Some points, each followed by its number:
(-20 -98 -72 -49 75 -37 -48 -72 -36 -84 -51 -102 15 127 -26
 -11 -26 -20 -25 -18 -33 -9 -13 -2 -61 -109 -33 -17 -18 -3
 -38 -22 -14 -57 -97 -49 -47 -17 62 -38 -88 -78 -30 -100 -56
 -3 -23 -91 -52 -90 -59) 0
(19 109 36 18 30 22 18 41 31 47 34 38 18 27 25 31 24 23 12
 12 13 55 19 29 21 36 14 24 19 30 23 45 10 7 31 48 23 28
 30 21 16 39 30 70 44 15 20 38 19 71 26) 1
(-36 -69 -85 -33 -94 9 -27 -25 -73 -65 42 -27 58 4 -76
 -69 -54 -83 -52 -66 -13 127 -50 -52 -102 -41 42 6 33 17
 -87 -72 -48 -56 -86 19 -43 -51 -40 -67 -90 -21 33 19 -106
 -34 -75 -87 -42 64 -38) 2
(-16 -101 -78 -46 -85 -76 -5 97 -23 -1 -45 -26 -54 -26 -33
 -11 -38 -23 -30 -69 -44 -27 -16 -6 -63 -30 -24 -61 -60 -51
 -68 -28 50 -39 -94 -46 -43 -70 -25 -12 -37 -75 -55 -85 -86
 -9 99 -66 -47 -89 -57) 3
(15 -91 -13 5 -20 -29 -1 80 55 -63 31 -35 -16 -2 31
 7 32 -60 -4 -34 -9 107 2 -19 76 -106 -12 1 21 -43
 38 -49 14 -38 -1 -20 12 53 46 -63 -7 78 -13 14 57
 -31 35 -65 1 -35 5) 4
(15 83 48 10 15 22 20 34 22 39 20 27 20 25 32 50 34 37 10
 15 26 42 15 30 66 127 15 18 10 24 31 21 10 15 26 18 25 29
 15 22 18 24 15 46 41 12 19 27 18 55 36) 5
(-20 -99 -68 -4 -63 -59 -76 -60 34 -42 76 -64 -91 -94 -54
 -101 -77 -97 -1 66 -83 -90 -31 -17 108 -77 47 -43 -54 -50
 -65 -93 -34 -14 -77 -60 -48 -64 -45 -23 57 -50 -49 -85 -82
 -52 -60 -14 -21 -85 -35) 6
(12 20 -59 9 -71 13 -29 33 66 -21 0 -54 -8 -53 3 -33 6 -42 -2
 -27 -25 27 5 -22 2 -63 5 -33 -9 -16 -49 94 -8 2 43 -26 -22 41
 -28 25 -2 -40 -6 -36 -66 37 -21 -10 16 -57 -29) 7
(-11 -58 -77 8 120 -36 -16 5 -58 -39 -55 -15 -59 -75 -75 15 -49 18 29
 -38 -65 7 -38 -35 -71 -21 -47 -50 -57 13 -65 24 43 72 -87 7 -61 -34
 -55 -52 -86 -53 -46 -52 -97 -24 -85 -74 -43 -65 -72) 8
(16 74 32 6 22 20 22 27 21 28 16 22 30 41 22 54 25 32 8
 10 51 121 16 22 37 36 13 12 22 29 30 19 14 20 31 20 18 37
 10 16 24 18 19 70 50 12 16 29 14 39 33) 9
(-11 74 -94 -20 -82 -39 -11 3 -7 -33 -86 -51 18 3 60
 -14 -65 -56 -38 -39 -72 -81 11 81 -107 -63 -43 -18 36 -8
 76 -24 -56 -38 -70 -27 -6 0 -39 -41 -81 -49 -27 -10 114
 -8 -87 -66 -29 -58 -10) 10
(10 -55 43 -7 3 13 0 -33 -29 -75 7 -20 32 104 47 98 32 14 15
 37 38 93 15 -22 75 97 23 43 30 49 -7 -86 5 -46 9 -33 13 -36
 5 -54 7 -61 3 25 11 -28 4 -77 8 -72 30) 11
(10 33 -8 13 2 -1 30 59 20 37 -10 -14 11 27 56 100 7 19 9
 23 40 65 29 32 23 39 -14 -3 21 52 -16 -9 10 0 34 39 43 42
 9 22 -36 -7 22 118 19 3 3 -2 6 7 11) 12
(17 104 39 14 15 24 27 34 23 34 35 31 0 11 32 85 24 33 12
 18 17 59 21 24 53 42 11 22 16 31 21 4 19 55 32 27 26 34
 27 24 11 30 23 56 28 15 31 42 12 59 31) 13
(-20 -63 -66 20 -54 -27 -73 -24 -55 49 64 -8 -89 -58 -55
 -69 -37 77 -43 -47 -81 -50 -36 31 109 -4 31 -26 -40 -45
 -46 79 -25 -29 -103 -21 -48 40 46 11 -91 -42 -42 -72 -73
 34 -51 -53 -56 -54 -62) 14
(6 -7 -19 -13 2 12 32 21 25 37 -21 -36 10 30 19 -30 0 -19 8
 7 35 6 13 10 -27 -49 11 18 10 -10 1 -16 12 9 127 53 12 10
 -6 -22 -29 -36 -6 -33 -26 -14 -20 -38 -7 -21 -16) 15
(-4 34 -57 -25 -8 -20 25 -27 -61 -38 -42 -44 105 -44 -60 -58 -33 -68 -7
 -21 3 -58 -44 -25 -56 -46 -8 81 -41 -34 -42 -57 -32 -39 -50 -29 -21 -36
 -28 -50 -53 -56 -27 -68 -63 -23 -11 -41 2 -55 -72) 16
(14 -44 5 9 -2 26 32 -41 29 -34 -4 101 -13 -57 3 62 6 13 -1
 18 50 -71 25 -22 -6 127 17 -35 17 -32 4 17 5 20 2 19 27 -52
 2 52 29 -38 18 -54 38 -25 -1 16 6 84 60) 17
(21 81 34 12 27 24 22 41 28 33 27 34 27 36 18 77 23 38 9 16 20 37 14 25 36 55
 12 24 13 31 18 14 14 25 36 29 28 39 15 15 12 39 21 80 52 17 14 49 6 45 41) 18
(-9 127 -18 16 -30 33 -10 47 -10 53 -20 29 -24 53 -1
 30 -73 7 -32 22 63 61 -40 3 -78 -37 -12 25 -6 11
 -85 19 -37 20 78 23 -53 1 -35 0 -60 -14 -4 14 -105
 13 -64 45 40 56 -68) 19
(0 3 49 -8 44 -13 34 -6 -29 108 21 -34 10 -35 14 -8 27 -23 13
 -18 32 -20 17 -4 44 -40 24 -17 22 -3 22 -16 21 -11 42 -3 22 -2
 15 -11 26 -22 28 -15 -56 10 22 -30 15 -12 -71) 20
(12 115 28 9 36 30 18 33 18 38 20 21 37 127 20 56 27 17 7
 14 18 33 14 24 41 19 11 14 10 20 29 15 8 6 25 17 26 30
 21 16 26 18 11 44 29 12 12 27 19 88 32) 21
(7 18 77 12 -41 -48 4 -16 10 29 49 25 -26 -72 38 127 24 -1 -13
 -49 -2 -40 15 15 24 -34 -17 -44 29 35 60 37 -12 -46 -1 -15 -8 -54
 27 77 -24 -56 1 -18 67 19 55 21 -6 -67 11) 22
(16 87 38 10 27 16 31 38 17 27 19 20 13 23 25 60 23 22 9 10 25 33 14 18 22 34
 17 20 24 35 27 28 10 20 29 22 50 73 16 21 24 23 16 41 34 13 16 28 16 57 33) 23
Which point above is nearest to each new point? Its number follows each.
(15 -52 -4 26 -23 -33 -14 31 9 27 6 35 54 -78 34 -39 -1 88 12
 -37 14 -65 9 22 9 64 3 10 31 -44 -7 77 20 -26 24 -29 20 -32
 1 15 0 33 33 -69 4 20 -32 59 18 -42 28) >> 17
(11 -47 31 -23 18 -43 23 -37 16 -40 28 -31 22 15 19 -54 14 -41 1
 -8 45 95 16 -34 32 -33 19 9 15 -26 0 -37 11 0 58 43 16 20
 26 -10 45 25 6 -52 -6 -13 4 -7 31 127 3) >> 15
(8 -37 49 -1 13 11 21 -25 0 -20 3 -11 41 116 15 -62 33 -30 9
 13 -5 -59 4 -20 1 -11 32 57 9 -35 -11 33 11 18 3 -27 18 -19
 41 -7 71 89 10 -66 31 -2 17 13 10 -48 7) >> 15
(-19 -100 64 -19 -87 -74 -48 -74 -44 -84 18 127 -55 -24 -31
 1 -33 -23 -29 -16 -39 -17 -19 -59 -64 -31 -38 -19 -23 -1
 -21 -76 -65 -63 -81 -14 69 -27 -58 -65 -71 -92 -29 -12 -46
 -37 -95 -95 -36 -27 85) >> 2
(14 -46 -3 9 -16 26 35 -43 20 -29 -6 93 18 -55 21 -56 6 16 -1
 16 33 -71 21 -27 -13 122 17 -34 18 -32 1 13 2 17 63 -33 -15 37
 0 52 26 -39 13 -53 41 -27 -2 57 26 -74 28) >> 17
(32 68 13 7 8 2 19 9 20 16 25 5 5 -14 22 38 18 -5 18
 -14 3 -4 16 8 37 0 4 1 18 14 19 4 12 9 20 12 0 47
 3 71 10 -1 19 12 17 4 17 2 8 30 16) >> 23
(7 -4 -7 0 8 9 63 96 14 12 -24 -48 -29 -42 -4 -30 -18 -45 -14
 -28 -2 -34 -3 -12 -37 -59 -22 -28 29 28 24 24 9 16 28 18 26 26
 21 20 17 0 15 39 30 21 24 26 4 -21 2) >> 15
(-39 -81 -87 -10 -15 51 -71 -54 -44 -70 -59 -92 -68 -89 -49
 -80 -50 -85 40 -12 -54 -89 -26 -56 -78 -107 19 67 -28 5
 -48 -1 -36 -8 -63 7 -32 7 -24 -66 -64 -2 -26 6 -71
 2 -32 -64 -59 -92 -69) >> 16
(13 -66 53 -11 14 3 6 -37 -1 -32 5 -26 38 66 19 -67 26 -29 5
 -2 7 -68 -18 -64 3 -32 30 42 23 44 52 53 21 33 53 37 29 41
 24 41 39 68 9 -66 48 -9 6 8 8 -48 3) >> 15
(-53 -79 -105 -12 104 -10 -83 -56 -65 -67 -75 -9 -68 -70 -94
 -89 -79 -36 30 -12 -88 -86 -43 -54 -87 -103 -49 -41 -77 -53
 -90 -31 36 -10 -110 -47 -66 -53 -13 93 -69 -53 -72 -87 -108
 -12 63 -26 -66 -85 -78) >> 8
(-15 -103 -72 -44 -78 -76 -41 -73 52 -38 -58 -102 -65 -108 -49
 -100 22 118 -27 -15 -40 -23 -20 -6 -64 -33 -38 -14 -29 -58
 -44 -12 -25 -5 -51 0 -4 -50 -61 -72 -74 -28 55 -50 -97
 -38 -68 -107 -20 -7 -17) >> 8
(13 -45 18 -21 32 -14 22 40 11 -38 3 -47 7 7 64 127 12 -67 15
 -13 4 35 13 -33 3 -62 2 -1 25 53 22 20 17 -12 32 21 23 -31
 12 -35 8 6 30 93 -11 -43 40 -17 10 63 10) >> 12
(-21 -98 -76 -49 -3 65 -33 -4 -33 -12 -47 -31 -57 -30 -38
 2 -42 -90 -28 -16 -37 -14 -14 -4 -37 -103 -76 -67 -40 -12
 98 -49 -59 -58 -71 -62 -30 1 -16 -63 -96 -83 -38 -35 127
 -22 -88 -97 -34 -106 -38) >> 10
(-34 -66 -75 -35 -90 15 -23 -29 -9 -64 -74 -36 74 2 -10 -12 -49 -81 -41
 8 -23 -51 -46 -52 -93 -47 57 2 -55 -44 -60 -77 -44 12 -42 -22 -70 -50
 -53 -16 -29 98 -50 -77 -81 -38 -68 -90 -35 -88 -56) >> 16
(9 46 81 24 -33 -32 -10 -4 21 50 6 -59 -18 -60 11 14 54 60 25
 38 7 -21 15 40 47 2 -13 -38 8 12 63 51 -7 -38 4 -5 12 30
 22 7 -23 -43 7 33 88 30 -19 -57 10 -16 2) >> 22
(8 27 75 22 -26 -47 19 -22 13 -23 16 -49 1 -56 18 -39 43 32 4
 -33 8 -48 13 -17 70 127 8 8 17 18 17 24 11 10 29 11 19 -32
 17 16 13 13 18 15 28 -4 -12 -80 10 -14 71) >> 5
(-4 20 1 13 -15 19 2 36 8 37 6 29 -10 22 12 44 1 8 0
 12 33 127 11 28 -3 18 3 9 7 25 10 25 1 5 -8 20 7 24
 56 29 3 26 13 56 16 11 -8 44 6 62 6) >> 9
(18 -47 61 -5 21 15 4 -25 10 -34 14 -5 52 114 19 -54 33 -17 9
 9 11 -53 3 -23 16 -3 32 58 6 25 52 -10 7 12 28 -20 11 -14
 7 -7 29 86 0 -87 63 -1 20 36 6 -49 -1) >> 15
(10 -44 44 -23 -7 1 19 -36 13 -38 13 -72 8 -71 16 -56 21 -60 18
 -16 30 38 7 -25 -10 -57 11 0 35 59 10 -51 20 -6 21 19 18 -23
 5 -24 15 -3 35 127 6 16 27 -26 21 54 29) >> 20
(-17 -99 24 34 -74 -8 -31 5 -36 -15 -42 -31 -55 -19 -41
 -87 -36 -25 -32 -12 -39 -17 -12 -55 -108 -108 -58 -20 34 -28
 -79 -78 -47 -73 -64 3 -3 -45 -67 -70 -78 -25 34 -50 -101
 -40 -75 -105 -25 -10 -20) >> 2
(-3 -88 -42 -48 -48 -75 48 -33 -14 -82 -27 -102 -43 -108 15
 127 3 -26 -4 -13 -1 -18 6 0 -11 -34 -31 -71 2 1
 -6 -15 -1 -12 14 -47 -56 -54 -22 -22 127 -47 -33 -87 -39
 -54 -12 -20 14 -88 -70) >> 7
(11 -41 2 5 4 -42 18 -27 15 -40 17 -67 13 -63 26 -60 30 -21 9
 13 11 -50 10 -13 15 -7 32 60 19 -29 57 -10 8 19 26 -23 18 -14
 15 -1 57 92 8 46 61 2 37 31 8 -51 5) >> 20
(-38 -43 -77 -24 -93 46 -36 5 -74 -44 -77 3 70 97 -72
 -56 -53 -66 -44 36 -35 -18 -49 -32 -100 16 45 37 -57 -27
 -64 -63 -48 35 -72 -39 -69 -36 -54 11 90 52 11 16 -84
 -25 -76 96 -18 -4 -81) >> 16
(-32 -44 -84 -20 -93 50 -38 11 -69 -50 -77 24 67 85 -71
 -55 -52 -69 -44 38 -54 -72 -49 -39 -100 23 48 36 13 20
 -59 -53 -47 35 -51 1 -70 -35 -53 11 74 60 -54 -46 -82
 -26 -76 111 -17 7 -88) >> 16
(12 -54 32 -6 8 25 -3 -34 5 -27 -1 -16 34 74 21 -69 24 -40 8
 -3 -7 -65 7 -28 8 -32 25 38 7 -39 35 -25 11 -2 -5 -29 -30 -64
 11 -13 43 55 28 87 62 27 43 76 24 120 39) >> 21
(-23 -106 -68 -8 87 -46 -72 -63 -20 104 -33 -78 -90 -99 -54
 -107 -45 -44 -25 -66 -83 -97 22 -36 88 -92 -73 -69 -40 -70
 -88 -95 -4 44 -104 -54 -49 -26 49 -49 78 -55 -55 -92 -85
 -54 -65 -45 -36 -109 -61) >> 6
